In the rows, zero is written as 128.
which system made each run:
Vakes, run 1 (9 x 18):
[[144 110  97 175 117 115 153 135 125 137 159 109 123 137 150 137 177 144]
 [154 129 152  89 120 134 153 124 159 146 152 107 125  99 108 137 119 175]
 [ 86 158 128 109 125 113  90 120 117 104 107  84 128 132 136 133 111 161]
 [116 152 124 152 107 153 136 146 134 139 155 121 167 145 187 108 138 117]
 [150 147 144 124 154 176 134 136 126 133 149 136  89  88 136 156  90 129]
 [120 117 111 118 149 125  72 116  79 132 127  82 138 121 137 169 150 122]
 [157 103  99 126  76 165 137 136 136 151 125 139 177 150 158 137 125 142]
 [120 149 111 128 134 153 140  91 134 120 151 146  54 122 131 161 117 164]
 [123 146 133 102 120 107 129 101  71 125 170  78 147 120 129 138 175 130]]
mabe, run 2 (9 x 18):
[[137  94 100 120  77  65 157 118 135  97  74 120 132 154  74 112 127 180]
 [ 57 145 132 141 144  79 143 102 196 122 126 120  97 163 101 105 137 182]
 [ 48 141 164  82 127 116 158  78 133 163 130 150 159 164  99  94 110 104]
 [ 66 121 113 155 119 113 132 134  88  99  60 139 160 179  94 108  90  85]
 [107  97 132 196 152  80 149 174 183 128 101 145 152 160 103  74 147  96]
 [124  52 140 107 143  97 168 105 167 183  98 178 131 141  56 115 113 108]
 [ 70  76  75 152 138  82 128  72  96 135  93 147 102 184  86 146 154 110]
 [ 98 125 114 147  94  69 138  94 180 106 112 187 142 193 125  55 186 106]
 [105 124 157 103 127  82 193  88 155  94  88 190 108 145  28  82  96 118]]
Samaz, run 3 (9 x 18):
[[ 94 158 158 134 163 141  87 138 142 133 118 161 104 117 163 100  97  67]
 [138  99 141 154 129 138 166 151 104 191 164 133 160 122 152 122 144  72]
 [194  71 108 119 118 157  94 145 147 153 100 140 149 115 129 159 122 134]
 [119  94 108 137 140  94 132  92 120 144 117 153  48 122 109 146 128 136]
 [132 133 117  99  83 128 179  84 103 118 149 136 145 148 101 129 148 153]
 [144 162 122 116 131 142  86 132 102  56 102 102 131 117 115 148 114 145]
 [106 160 144 169 153  93 151 148 146 112 160  98  88 114 137 109 146 144]
 [113 146 165  88 112 153 142 133 170 157 138 123 182 135 133 107 104 144]
 [ 99 127 122 135 167 143  58 132 112 144 114 115 137 131 157 148 128  89]]
fis, run 4 (9 x 18):
[[183  81 110 102  70 125 164 100 120 165 133 169 112 120 135 131 132 136]
 [158 115 104 121 126 115 101 105  84 115 119 126  52  95 131 166 125 141]
 [100 151  95 146 113  90 138  94 102  82 138  98 103 151 126 133 169 163]
 [112 199 160  76 112 134 124 102 134  95 155 110 129 115 138 107 122 158]
 [ 97 173 135 141 173 180  96 136 107 115 148 102 143 126 147 157 123 101]
 [134 127 123 158 100 143 132 172 136 129 129 104 206 150 159 107 137 119]
 [167 119 145 125 131 158 121 161 188 166 141 133 126  97 164 130 105 151]
 [126  77  97 150 145 144 122 113 113 195 153 128 122 138 149 166 159 117]
 [155 102 100 104  52 103 117 112 116 136  99 144 132 139 160 113 128 145]]
vul, run 5 (9 x 18):
[[147 107 135 110 120  62  98 110  87 110  93 160  85 107 109  94 141  72]
 [110 171 121 152  93 134 191 141  84 107 156  87 120 125 150 126 102 164]
 [141 151 145 122 186 134  82 141 191  90 124 104 126 113  98 140 142 157]
 [102 112 152 104 116  78 118 110 126 198 145 134 108 112 171  92 137 102]
 [109 153 129 113 119 205 148 130 110 133 137 119 177 143 132 159  82 136]
 [163 104 117 162 170 126  67 158 145 108  98 145 130 123 128 130 154  82]
 [155 104 122 139  77 108 190 126 125 168 157 146 106 122 156 105 134 136]
 [133 127 110 103 143 173 128 108 126 106 114 110 131 132  76 190 100 177]
 [115 124 111 142 136  73  72 110 115 112 120 129 112 140 151 106 186  93]]
fis, run 6 (9 x 18):
[[ 79 105 108 123  87 114 154  82 105 200 162 136 161 176 169 114 165 108]
 [178 140 118  74  72 174  86 120 125 106  84 165 115 108 157 137  69 149]
 [158 136  82 210 170 147 132 133 111  90 169 127  71 126 139 170 192 124]
 [124 138 143  98  61  81 180 127  96 158 170  65 160 118 154 100 139 172]
 [115 157 129  86 160 171  31 119 153 119 107 101 102 104 156 176  85 169]
 [ 93 142  83 195 132 147 132 109 128 122 171 143 156 193 172 126 212  94]
 [178 158 164  70  44 155 167 148 128 148 149 136 156  94 177  94  77 152]
 [158 113  96 165 203 189  63 146 116 140 137  94  82  92 148 222 130 138]
 [112 101  83 165  61  68 148 121 122 154 158  94 177 179 185  91 208 147]]
zirof, run 7 (9 x 18):
[[203  71 124 143 114  84 153 140  81 153 142 135  91  82 122 126 157  95]
 [152 122 111  73 114 170  91 113 128 135 126  75 158 116 124 192 113 201]
 [ 73 158 102 173 151  84  95 103 167  96 139 123  69 156 160 117 179 149]
 [156 147 149 102  74 132 216  94  95 143 184 169 103 108 136  99 129 118]
 [110 186 150 117 168 185  97 162  91  91 125  61 159 103 122 170  77 138]
 [110 107 109 208 115  53 122 181 148 141 127  95 129 142 186  78 168 116]
 [176 117 154  78  90 178 168 120 171 199 154 180 116  96 155 128  83 149]
 [ 87 154 131 135 214 156  38 119  83 123 130  95  96 104 145 184 128  86]
 [153  92  69 172  40  77 140 131  83 131 125 127 139 161 194 100 184 121]]
Samaz, run 8 (9 x 18):
[[ 56 135 105 187 169 146 169 119 125 117 142 116 148 185  93 147 150 122]
 [168 135 155 103 106  98 100 139 173  89 111 154 185 134 117  63 166  95]
 [ 91 103 125 172 137 116 132 184 102 134  63 116 123 127 123 123  45 107]
 [121  92 126 163 175 126 171 122 164 146 155 143 160 160  71 131 190 105]
 [156  89 132  84  74  80  96 138 144 126  57 143 177 138 114  84 111 121]
 [ 75 104  89 200 159 127 149 142 100 105  81 133 100 165  93 153  95 115]
 [155 118 148 128 128  90 174 116 163  98 144 156 170 153  64  78 196 108]
 [122 107 135 111  96 101 106 173 115 105  34 101 176 132  96 106  52 134]
 [ 69 111 105 217 200 107 150 143 150 108 119 118 120 172  79 139 160 114]]
zirof, run 9 (9 x 18):
[[151 157 132 152 155 177 119 149 182 124 179 113 177 139 148 134 184 135]
 [117 146 162  95 105  73  96 127 127 133 106 137  87  96 159  76 100 111]
 [107 104 104 157 135 177 169 131  87 173 146 118 131 138 136 175 100 126]
 [170 150 123 135 136 142  69 147 151  93 131 131 148 119 164 116 169 111]
 [132 105 126 126 100  86 138 127 112 146 107 127  69 104 138 120  95 146]
 [136 127 114 134 155 177 141 116 123 151 176 108 138 126 131 180 151 143]
 [129 164 132 114 114 100  79 120 129  94 130 118 122 121 166 101 154 125]
 [117 126 118 148 103 128 175 129 110 145 136 128  87 121 140 131  93 150]
 [150 153 141 136 159 166 121 148 132 127 169 108 142 108 142 144 147 120]]
mabe, run 10 (9 x 18):
[[140 175 113 160 159 123 127 126 132  55 169  78 110 124 109 153 195 177]
 [142 148 181  51  80  99 123 127 150 171 153 103 153  91 164  86 117 155]
 [ 97 158 110 128 132 196 141 128  90 108 107 109 103 124 123 186  39 167]
 [107 165 146 165 176 136  81 169 135 129 171  70 177 128 174 118 184 100]
 [190 105 160  86  91 163 122 162 140 177 105 168 144  87 159 108  60 103]
 [147 118  86 189 196 176 121 139  82 101 135 105  76 110 106 213 129 135]
 [178 116 133 111 105 103  84 128 150 173 185 105 169 113 199 100 221 116]
 [188 139 118  76  82 182 128 106 128 104  98 184  71  96 134 154  53 166]
 [112 187 122 174 192 129 128 128  80  77 200  57  93 106 125 167 195 142]]
per, run 11 (9 x 18):
[[105 158 146 134 129 120 141 144 146 120 142  95 151 132 136 110 129 149]
 [126 147 146 133 153 148 104 152 168 114 119 126 134 121 133 123 109 128]
 [115 120 140 152 162 119 118 147 136 148 133 124 140 129 134 115 139  87]
 [150 105 141 121 117 139 147 147 144 150 122 142 174 132 114 111 120 110]
 [138  91 114 146 144 127 127 136 135 125  93 144 128 137  92 142 116 119]
 [121 112 129 139 130  93 163 118 129 129 131 129 138 146  92 112 158 125]
 [127 140 139 106 119 134 151 122 140 100 110 129 146 135  82 123 102 151]
 [ 93 140 119 160 156 114 120 140 127  96 110 107 124 143 111 134 125 133]
 [122 148 151 136 129 110 151 146 157 119 144 116 154 132 125  90 146 127]]
per, run 12 (9 x 18):
[[ 77 134 144 176 167  68 126 151 130 121 133  93 152 146 121  88 171  91]
 [142 144 172 110 113 161 174 167 188 124 125 149 192 131 103  89  89 132]
 [111  93 120 177 208 136  91 168 142 113  74 117 128 133  78 161 107 103]
 [111  99 151 150 120  64 177 143 155 153 140 126 190 161 100  62 184  95]
 [146 123 152 102 138 179 167 142 177  97  81 169 158 133  37 131  60 149]
 [ 72  95 108 198 196  74 115 146 109  99  89  87 134 162  65 139 156 103]
 [126 147 169 122  87  96 209 150 189 106 139 136 204 158  87  47 144 140]
 [110 134 146 144 204 175 120 165 169  71  60 129 124 122  36 162  47 142]
 [ 60 110 141 199 178  45 136 162 134 130 128  74 187 169 100  79 193  84]]
Vakes, run 13 (9 x 18):
[[177 128 101 140 118 134  86 128 128 101 136 140 115 120 165 132 172 122]
 [127  95 124 114 106 127 166 115 111 188 145 121 115 117 134 145 109 145]
 [121 149 118 115 143 147 124 108 132  87 124 107 138 143  87 160 132 168]
 [143 145 118 127  85 107 114 130 122 120 141 121 131 124 185 100 152 132]
 [114 132 135 140 132 157 176 142 129 154 150 111 118 114 130 145  88 149]
 [135 156 127 117 158 142  80 123 126 100 136  94 130 115 126 156 150 142]
 [137 116 120 115  84 132 114 139 114 164 124 119 158 128 181 121 115 124]
 [114 139 113 141 142 183 149 117 136 131 139 137 105 135 125 167  98 150]
 [143 151 124 105 132 126  95  96  98 113 161 111 118 113 145 143 176 123]]
vul, run 14 (9 x 18):
[[138 136 124 127 105 149 167 125 116  87 104 157 137 141  90 122  92 128]
 [133 121 128 158 161  88 128 146 110  98 116 103  99 111  96 134 138 123]
 [116 136 137 124 103  90 153 129 145 141 152  91 140 129 139 105 151 164]
 [ 92 140 145 101 148 144 116 115 167 134 107 129 138 142 103 131  95 149]
 [102 120 146 136 153 109 118 128 104 150 128 132 143 134 130 108 141  68]
 [147 123 134 141  96 146 159 168 129 131 121 120 176 131 139 111 103 128]
 [133  92 117 160 164 129 127 150 160 130 103 131 112 129  93 151 116 135]
 [123  96 122 124 113  89 154 105 113 166 149 121 142 141 120 117 173 120]
 [114 133 116 111  97 145 136 122 135 102  93 126 162 158 103 133  92 159]]

runs to name:
run 15 (2 x 18):
[[133 153 146 125 123 150  57 172 159 133 122 115 199 129 195  93 134  91]
 [121  87 114 159 111 107 119 148 136 173  84 166  67 118 174 115  69 110]]
 -> zirof
run 16 (2 x 18):
[[133 107 168 129 145  83  90 177 156 157  89 131 115  93 144  83  91  88]
 [126  52 105 130 126 149 135 122 110 216 123 135 148 139 137 164 116 109]]
 -> zirof
run 17 (2 x 18):
[[110 154 163  97 118 134  92 150 114 138  96 121 120  96 163 110  48 111]
 [122 136 118 193 163 184 159 172 105 136 152 108 138 128 140 160 114 112]]
 -> mabe
run 18 (2 x 18):
[[137 115 150 138 124  56 141 170 156 107  97  91 149 120  89  83 132 146]
 [100  98 153 102 133 130 168 117 178 195 135 134 156 140  97 122 107 147]]
 -> zirof
run 19 (2 x 18):
[[124 158 115 166 141 122 109 131 139  84 128 144  75 125 152 119 138 124]
 [129 148 167 110 120 133 183 128 133 145 158 138 133 112 117 102 108 120]]
 -> Samaz
run 20 (2 x 18):
[[ 99  88 154 119 173 108 185 102 152 179 135 149  98 125  55 136 114 125]
 [ 96 117 125  88 124 128 120  98 116 116 106 102 212 175  64 141 144 136]]
 -> per
run 21 (2 x 18):
[[122 131 134 116 128 162 172 126 106 134 136 112 151 130  97 154  99 140]
 [153 119 133 121 141 111  79 147 132 116 111 107 154 116 130 122 148 113]]
 -> fis
run 22 (2 x 18):
[[148 122  85 172  84 130  95 148 103 114  93 168  87 133 208 112 106  98]
 [189 150 140 155 163 163 170 139 178  90 174 156 118 115  95 127 173 132]]
 -> mabe
run 23 (2 x 18):
[[139 141 139  98 144 132  98 113 117 103 130 119 166 128 106 128 154 108]
 [103 120 115 137 103  94 135 132 132 113  87 122 130 153 116 107 110 147]]
 -> zirof
run 24 (2 x 18):
[[143  96 132  89  73  86 125 135 133 137  96 103 210 147 109  99 138 144]
 [ 82 126 129 132 154 150 132 117 209 129  95 160 115 160  95 131  83 162]]
 -> zirof
run 25 (2 x 18):
[[115  99 117  93 138 151 157  67 178 157 122 176  91 145  73 163 103 168]
 [106 140 123  72 101  93 109  58  57 111 131 119 133 144 109 127 169 109]]
 -> Samaz
run 26 (2 x 18):
[[118 140 135 174 161 113 161 161 120  98 141  78 146 130  91 131 148 137]
 [137 127 160 103  98  97 144 145 172 152 133 116 175 126 131  79 133 140]]
 -> zirof
run 27 (2 x 18):
[[160 161 139 138 118 135 134 148 208 122 177 108 132 116 170 109 168 189]
 [ 96 132 141 105 150 171 122 108 112 216 193 102 123 108 182 166 129 123]]
 -> fis
run 28 (2 x 18):
[[194  75  90 121 100 121 132 107 111 146 147 131 138 126 124 155 188 137]
 [141 105 106  99  82 114 169  98 143 135 115 125 106 135 100 145 108 203]]
 -> Vakes
run 29 (2 x 18):
[[ 82 124 122 122 113  98 110 113  85 145 118 106 153 152 141 118 138 105]
 [157 131 120 153 111 174 172 152 149 113 130 161 152 140 124 121 114 125]]
 -> Vakes
run 30 (2 x 18):
[[115 163 137 189 171 146 185 156 136  86 145 131  85 118 100 132 105 132]
 [164 120 175 108 129  96 143 158 110 150 156  92 182  94 125  95 158  96]]
 -> zirof
run 31 (2 x 18):
[[159 106 141 169 158 149 158 187 180 149 137 116 136 105 117 134 106 147]
 [134  58 119 117 144 107 121 115 137 197 131 111 139 129 108 157 153 132]]
 -> vul
run 32 (2 x 18):
[[ 97 118 146 151 117 113 172 138 175 154 117 176 141 158 125  71 114  98]
 [120 152 169 131 188 112 136 123 144  95 121 160  90 109  71 107 121  87]]
 -> Vakes
run 33 (2 x 18):
[[107 121 143  74 100  49  90  80 144 134 101 144  90 125 130  86 136 134]
 [ 72 159 113 153 106 132 207  95 115 106 138 154  98 167 111 118 106 146]]
 -> mabe
run 34 (2 x 18):
[[120 150 149 157 140  88 153 155 193 106 132 109  87 111 122  97 122 180]
 [ 75 160 177 107 193 140 119 127 165 153 150  96 138 117 107 131 114 133]]
 -> per
run 35 (2 x 18):
[[102 192 138  99 148 105  75  66 100  68 141 144  73 122 136 118 161  99]
 [144 160 148 131  66 108 197 146  91 106 156 126 153 120 147  73 125 116]]
 -> mabe
run 36 (2 x 18):
[[171 157 176  94 145 167 127 134 146 144 169 156 130  82 146 117 125  92]
 [165  99 119 124 127 161  92 155  94 171 121 104 118  83 172 171  89 122]]
 -> vul
run 37 (2 x 18):
[[141 118 159  88 108  97 109 107 139 157 131 169 147 123 142  75 156  71]
 [120 132 124 133 102 175 167 150  88 133 107 128 130 122 132 146  45 131]]
 -> vul
run 38 (2 x 18):
[[196 124 129  98  79 170 115 173 104 126 109  98 175  91 153 146  77 150]
 [108 115 110 188 185 106  77 165 180 140 118  87  77 116 158 152 130 163]]
 -> zirof
run 39 (2 x 18):
[[174 153 138 132 144 160 117 166 135  86 134  97 150 103 113 145 126 144]
 [136 104 124 140 137  94  94 135 158 163 127 126  82 107 163 121 139 137]]
 -> vul
